In the rows, 128 means zero.
These points lie on a tree of bent strands in 25 dimensions: the strands fork, and no path loops back.
bivi: [119 183  90  93 164 152 165 135  86 104  91 114  91 113 152 155  65 182
 139 122 122 147 209 146 126]
lera: [130 115 102 116 147 150 156 158  97 104 123 103 143 115  91  89 158 106
 115 120  85  82 101 117 132]
vafum: [188  94 115 180 122 140  69  62 176 115 164 193 118 123 116 178 100 167
 165 173 107 159  87 127 124]
lova: [116 102 151 105 142 119  90 133 139 133 114 129 140 136 114  86 128 114
  94 117  96  58  89  91 120]
vuvut: [171 101 110 173 135 143  71  65 173 113 162 180 113 124 118 185  96 170
 162 168 108 159 102 128 133]
tonu: [ 97  98 138 121 167 119  59 117 155 162  72 171 147 170 156  59  99 122
 114  86 120  70 109 115 107]
Bif: [127 127 132  99 123 137 154 172 104  85 131  99 159 105  90 104 167 112
  77 146  69  64  87  67 155]
tesus: [119 105 149 103 133 124 102 141 132 121 122 120 146 126 105  91 139 109
  89 125  89  57  87  82 127]
Dedok: [165 107 118 165 110 112  92  93 163 133 160 189 142 116 115 141 106 153
 162 158 111 156 108 135  93]
pubov: [124 116 140 101 124 133 131 159 115  98 129 107 159 111  93  97 158 109
  79 139  77  60  86  70 144]
rugov: [132 129 129 151  96  87 123 132 137 159 154 184 165 110 124 109 116 132
 159 133 116 147 130 139  71]
mel: [ 90 154  83 101 183 117 124 103 109 112 146  90  87 137 140 174  56 188
 125 132 123 145 233 137 163]
lekir: [123 173  93 115 153 171 179 143  47  96  55 132  90 119 138 159 110 180
 128 106 142 144 169 132 104]
Vate: [124 125  95 137 158 136 102  90 141 110 154 131 100 129 126 181  77 178
 146 146 120 150 165 137 144]
pupu: [136 133 140  96 124 127 167 181 117  95 121  90 147 118  91 115 177 122
  75 139  90  78  82  82 159]
Vovi: [131 122 164 134 119 113 162 152 127 123 113  75 115 156 118 119 171 106
 102 115 158 133 106 123 159]
povov: [ 93 134 131 135 140 112 134 129 126 137 138  87  80 157 154 133  91 158
 118 117 163 146 177 136 167]
Vofe: [142 115 101 154 149 142  88  80 158 111 157 154 108 126 121 185  87 174
 154 155 115 156 137 133 138]
lam: [104 118 157 144  91 120 129 144 139 144 151  95  85 155 152 113 166  88
 111 104 207 160 124 142 148]
gavo: [ 91 141 115 124 154 112 129 122 119 131 142  86  80 152 154 146  76 173
 118 122 151 144 197 136 169]
Bapa: [129 121 164 139 116 113 161 149 127 125 114  76 113 157 120 117 168 104
 105 114 163 137 107 125 158]
roli: [176  99 111 176 132 143  70  64 175 113 162 184 114 124 117 185  97 169
 163 170 108 159  98 127 132]
tena: [101 135 147 144  89  86 157 156 113 191 134 163 181 115 143  88 116 102
 158 118 134 141 134 148  69]
Dete: [142 129 156 106 124 117 168 173 127 109 111  78 132 139 101 122 181 119
  84 128 122 101  87 105 160]
Kolo: [136 180 102 114 135 180 172 148  27  89  39 133  78 118 134 154 127 180
 114  86 157 138 141 130  95]
miv: [142 122 126 154 100  93 114 120 145 151 156 185 159 111 121 116 114 138
 160 141 115 150 124 139  76]
vudiz: [ 95 151  85 105 180 120 122 102 113 112 147  94  88 137 139 175  58 187
 127 133 123 145 225 137 161]
dulis: [101 149 138 140  81  73 160 173 110 182 151 176 187 108 136  89 122 108
 160 106 119 140 143 144  58]
doli: [129 112  96 120 150 157 154 152  98 111 120 104 139 116  93  84 157 108
 122 109  90  85 106 128 125]
dage: [131 133 131  97 124 134 167 180 104  85 128  95 154 107  89 110 174 118
  75 146  73  69  85  71 158]
dedif: [138 124 127 153  98  91 118 124 141 154 155 184 161 110 122 113 114 135
 160 138 115 149 127 139  74]
levo: [128 131 125 100 126 138 166 177  96  81 132  96 155 105  90 106 170 112
  81 147  67  68  87  71 156]
notip: [104 118 157 144  92 120 129 145 139 145 151  95  85 155 151 113 166  89
 110 104 207 159 124 141 148]
lutip: [130 133 130  98 123 134 167 180 102  83 129  95 155 106  89 109 172 117
  76 147  71  69  85  69 159]
gakag: [109 178  90  90 168 139 150 126  94 107 110 103  88 118 152 157  60 184
 135 124 122 145 221 145 140]
tezo: [122 118 156 113 100 158 127  70 133 192  71 140 166 116 156  72  99 100
 167 145 182 130 115 181 134]
bugig: [140 173 144  86 129 138 114 133 138 131 147 129 130 153 168 171 187  63
 134 128 167 159 181 151 141]
zuko: [101 123 151 153 118 114 142 134 135 140 129  90  91 159 145 115 122 124
 120 106 182 155 142 138 159]
mone: [165 103 108 170 138 143  74  69 171 113 161 176 113 124 118 186  95 170
 161 166 109 158 109 129 134]
duzu: [140 132 145  97 125 123 168 180 122  99 116  87 143 125  93 117 179 123
  77 135 100  84  82  90 159]
dun: [141 175 139  97 135 131 110 127 146 131 134 134 131 137 173 183 176  67
 139 130 158 161 179 148 138]
zuli: [143 169 128 123 155 125  99 102 171 134 102 143 130  95 184 207 139  84
 154 130 129 159 163 130 118]
zanem: [131 118 107 113 143 145 158 163  97  98 124 102 145 112  90  92 159 105
 109 127  82  79  98 107 136]
Pon: [140 127 160 113 123 114 167 168 127 112 111  76 126 146 106 123 180 115
  90 124 132 110  92 112 160]
vipi: [119 105 150 103 133 124 100 140 133 123 121 121 146 127 105  90 138 110
  89 124  89  57  87  83 126]
sebi: [ 90 143 111 120 158 113 128 118 117 128 143  85  80 150 154 150  72 176
 119 124 147 143 204 135 169]
dorez: [129 122 164 137 117 113 161 149 127 124 113  76 113 157 119 117 169 104
 104 114 161 136 107 124 158]
vul: [127 123  96 140 155 138 100  89 143 109 154 135 101 128 125 183  78 177
 147 147 119 151 160 138 142]
Rik: [118 118 163 153 112 115 154 139 131 134 118  83 106 160 129 111 156 101
 114 106 180 152 116 131 155]
Viru: [156 112 121 161 106 104 100 104 156 141 158 187 149 114 117 131 109 147
 161 151 112 154 114 137  85]
fami: [148 187 106 113 125 185 172 153  22  88  29 135  75 115 133 151 128 178
 110  80 159 137 130 132  89]
riro: [141 175 136 104 140 128 108 123 152 130 126 136 132 127 177 190 167  71
 142 131 152 162 176 145 135]
Vedu: [121 118 156 114 100 157 127  71 132 192  71 139 166 116 155  73  99  99
 168 144 181 131 115 181 133]
luvo: [131 121  97 143 154 139  96  87 147 110 155 140 103 128 124 183  81 176
 149 148 118 152 154 136 141]
Tal: [155 113 121 160 106 103 101 105 156 140 158 187 150 114 117 130 109 147
 161 151 112 153 116 137  84]
kobep: [124 178  89 107 159 165 180 141  67 101  66 128  95 115 144 158  88 180
 136 117 131 147 187 139 110]
bepet: [131 115 102 116 147 149 156 158  97 104 123 103 142 114  91  89 158 106
 115 120  86  83 102 117 131]
pugod: [125 133 131 148  94  83 131 141 131 165 153 182 170 108 126 102 118 126
 160 127 117 145 134 141  67]
lume: [139 132 143  96 125 125 168 180 120  97 118  88 144 121  92 117 179 123
  77 136  96  82  81  88 159]
pilil: [180  98 112 178 131 143  69  62 176 113 163 186 114 124 117 184  98 169
 163 171 107 159  94 127 131]
lidud: [123 114 142 101 124 132 125 156 119 102 129 108 157 114  94  95 155 108
  81 137  78  59  86  72 142]
baduk: [106 124 156 146  96 102 154 136 116 192 119 151 171 123 145  85 111  98
 159 128 149 140 123 158  82]
sabel: [182  97 115 175 118 131  76  72 173 121 163 192 125 121 115 166 102 162
 165 169 108 159  93 130 113]
Manum: [119 119 159 128 102 143 135  89 127 189  85 142 163 120 150  75 103  97
 166 140 174 135 114 178 118]
Nule: [115 133  91 126 163 131 110  94 130 109 151 118  95 131 130 179  70 182
 140 141 123 149 184 138 148]
barov: [145 166 127 129 161 123  96  96 176 138  94 147 127  86 185 211 130  89
 157 128 121 158 157 124 109]
zet: [124 116 141 101 124 133 129 158 117  99 130 108 158 112  94  96 157 107
  80 139  77  60  86  71 144]
Gulef: [183  96 115 177 120 133  74  70 174 119 163 192 124 122 116 169 101 164
 165 170 108 159  91 130 115]
lebo: [107 116 162 160 100 118 142 136 137 142 130  93  95 159 140 107 151  97
 119 102 197 162 122 137 153]
Bepad: [124 120 138 101 123 135 140 164 112  94 130 105 159 110  91  99 162 109
  78 142  74  61  86  69 148]
gez: [126 110  93 123 151 162 150 147  98 117 118 105 136 117  97  81 158 110
 127 100  92  88 109 137 119]
Rudug: [100  98 139 118 166 117  62 118 154 160  76 166 145 168 151  63 102 123
 111  89 118  69 106 113 107]
tavu: [168 105 117 167 111 114  89  90 165 131 161 189 140 117 116 145 105 154
 162 160 111 157 106 135  95]
dobe: [120 129 143  94 107 135 124 145 137 138 165 100 114 160 164 139 173  78
 114 102 203 158 157 159 138]
maki: [178  98 111 177 131 143  69  63 175 114 163 186 114 124 117 184  98 169
 163 171 107 160  95 128 132]
Vikiv: [101 145 140 140  82  76 159 169 111 185 146 172 186 110 139  88 120 106
 159 110 123 139 141 145  60]
Gad: [102 106  76 134 163 183 131 132 101 135 113 110 124 116 120  72 169 117
 136  58 107  89 121 180  94]
Filuf: [114 120 161 139 102 127 144 108 123 189  98 144 164 123 148  78 106  96
 163 136 165 138 115 171 104]
vade: [148 163 125 135 167 123  90  89 182 142  85 151 124  77 185 214 120  95
 161 124 111 157 150 118  99]
kota: [124 117 140 101 124 133 131 158 117  98 130 107 158 111  94  97 158 108
  79 139  76  60  85  71 144]
tapu: [123 175  90 112 156 169 181 142  57  98  59 130  93 117 141 158 101 179
 132 112 137 145 177 135 106]
gaz: [123 133 143  90 109 137 125 144 136 136 165 101 118 162 164 141 174  76
 116 103 199 157 160 160 139]
Vot: [112 135  90 123 165 130 111  96 127 109 151 114  94 132 131 178  69 182
 138 139 123 147 189 139 149]
Mog: [134 133 136  96 125 130 167 180 111  90 124  93 150 113  89 112 176 121
  75 142  82  74  82  77 160]
Penop: [139 117 100 151 150 141  90  82 155 111 156 150 106 126 122 185  86 174
 153 153 116 155 140 134 138]
berup: [164 105 108 169 138 143  75  69 170 113 160 175 112 124 118 186  95 171
 160 166 110 159 111 130 134]
Buk: [106 145 136 142  84  75 152 166 115 178 151 177 183 107 134  91 121 112
 161 111 118 140 141 143  60]
kasad: [107 117 162 159 100 119 140 137 137 143 132  93  94 159 141 107 152  96
 118 102 197 162 121 137 152]
goka: [123 176  90 110 158 167 181 141  61  99  61 130  94 116 142 158  95 180
 134 114 134 146 182 137 108]
ropib: [ 94 131 137 140 133 112 136 131 129 138 136  88  83 158 152 128 100 148
 119 114 168 149 166 137 165]
todit: [141 169 147  79 125 142 116 135 134 131 155 126 130 161 165 165 194  60
 132 127 170 156 183 153 143]
Togut: [110 101 148 111 155 116  76 124 147 148  97 146 137 153 130  77 116 121
 103 102 108  63  96 102 111]
bep: [123 109  89 126 153 165 148 144  98 121 117 105 135 117  99  80 159 111
 129  94  93  89 112 143 116]
pegu: [140 132 146  97 125 124 167 179 122  99 117  87 142 125  93 117 180 124
  77 135 101  84  81  89 160]
Nizut: [104 141  88 115 171 125 116  99 121 110 148 105  91 134 135 176  63 185
 133 137 123 146 204 138 154]
dak: [108 119 144 113  95 126 121 149 141 143 166  96  99 154 163 128 170  83
 106  99 214 159 140 154 139]
niler: [115 107  84 130 157 175 142 137  99 128 115 106 130 117 108  75 163 115
 133  78  99  90 117 159 107]
Fomam: [132 123 164 132 119 112 163 154 127 122 112  75 117 155 117 119 172 106
 101 116 155 131 104 122 159]
gipu: [103 129 152 145  92  93 156 146 115 192 126 157 176 119 145  88 113 100
 158 124 142 140 128 153  74]
Bisir: [123 114 152  95  97 172 119  48 139 202  54 133 171 112 163  70  93 102
 166 151 192 123 117 183 148]
voma: [134 124 164 129 120 112 164 156 127 120 112  75 117 154 115 120 173 107
  99 117 153 127 102 121 159]
Nular: [103 120 154 156 115 115 143 134 136 140 128  91  93 160 142 112 129 118
 120 105 186 157 135 137 158]
Fiv: [188  94 114 180 122 140  69  62 176 115 165 193 118 123 116 178  99 167
 165 173 107 159  87 128 123]
gedim: [100 123 150 153 120 114 141 135 134 140 129  90  90 160 145 116 121 127
 120 107 180 155 144 137 160]
suret: [154 114 121 160 105 102 101 105 155 141 158 187 150 113 118 129 110 147
 161 150 113 153 116 137  83]
milu: [140 159 150  67 117 149 123 137 126 128 171 117 130 175 163 151 199  58
 129 122 179 150 184 156 145]
Zam: [119 105 149 103 133 124 101 140 133 123 122 120 146 127 105  89 139 109
  89 125  89  57  87  83 127]
fune: [103 148 137 141  82  74 157 170 112 181 151 176 185 108 135  90 121 110
 160 109 119 140 143 143  59]
Kekob: [139 124 127 154 100  91 116 123 143 154 155 185 161 110 122 113 114 137
 160 139 115 148 126 139  75]
ger: [ 97 128 143 146 127 112 139 133 132 139 133  89  86 159 149 122 110 138
 120 110 175 151 154 138 163]

Start at the first point of each line and follow the strands to each of the others. Where do the paths split? Write each fork as brackets around the two groups it separates, the group with the point that comes earlier in the line first. The first line is answered.
roli: lume suret gakag dobe -> (((lume dobe) gakag) suret)
bepet: gedim dobe lidud bep -> (((gedim dobe) lidud) bep)
Pon: zanem mel vipi bugig -> ((zanem vipi) (mel bugig))
gaz: milu voma Vot Kolo -> (milu (voma (Vot Kolo)))
ropib: Vovi Kolo Vot notip -> ((Vovi notip) (Kolo Vot))
ropib: lam tavu bivi Pon -> ((lam Pon) (tavu bivi))
ropib: duzu notip Nule bivi -> ((duzu notip) (Nule bivi))
Bif: Fiv gakag Gad notip -> (((Fiv gakag) notip) Gad)
tapu: bugig dorez fami dulis -> (((bugig dorez) dulis) fami)
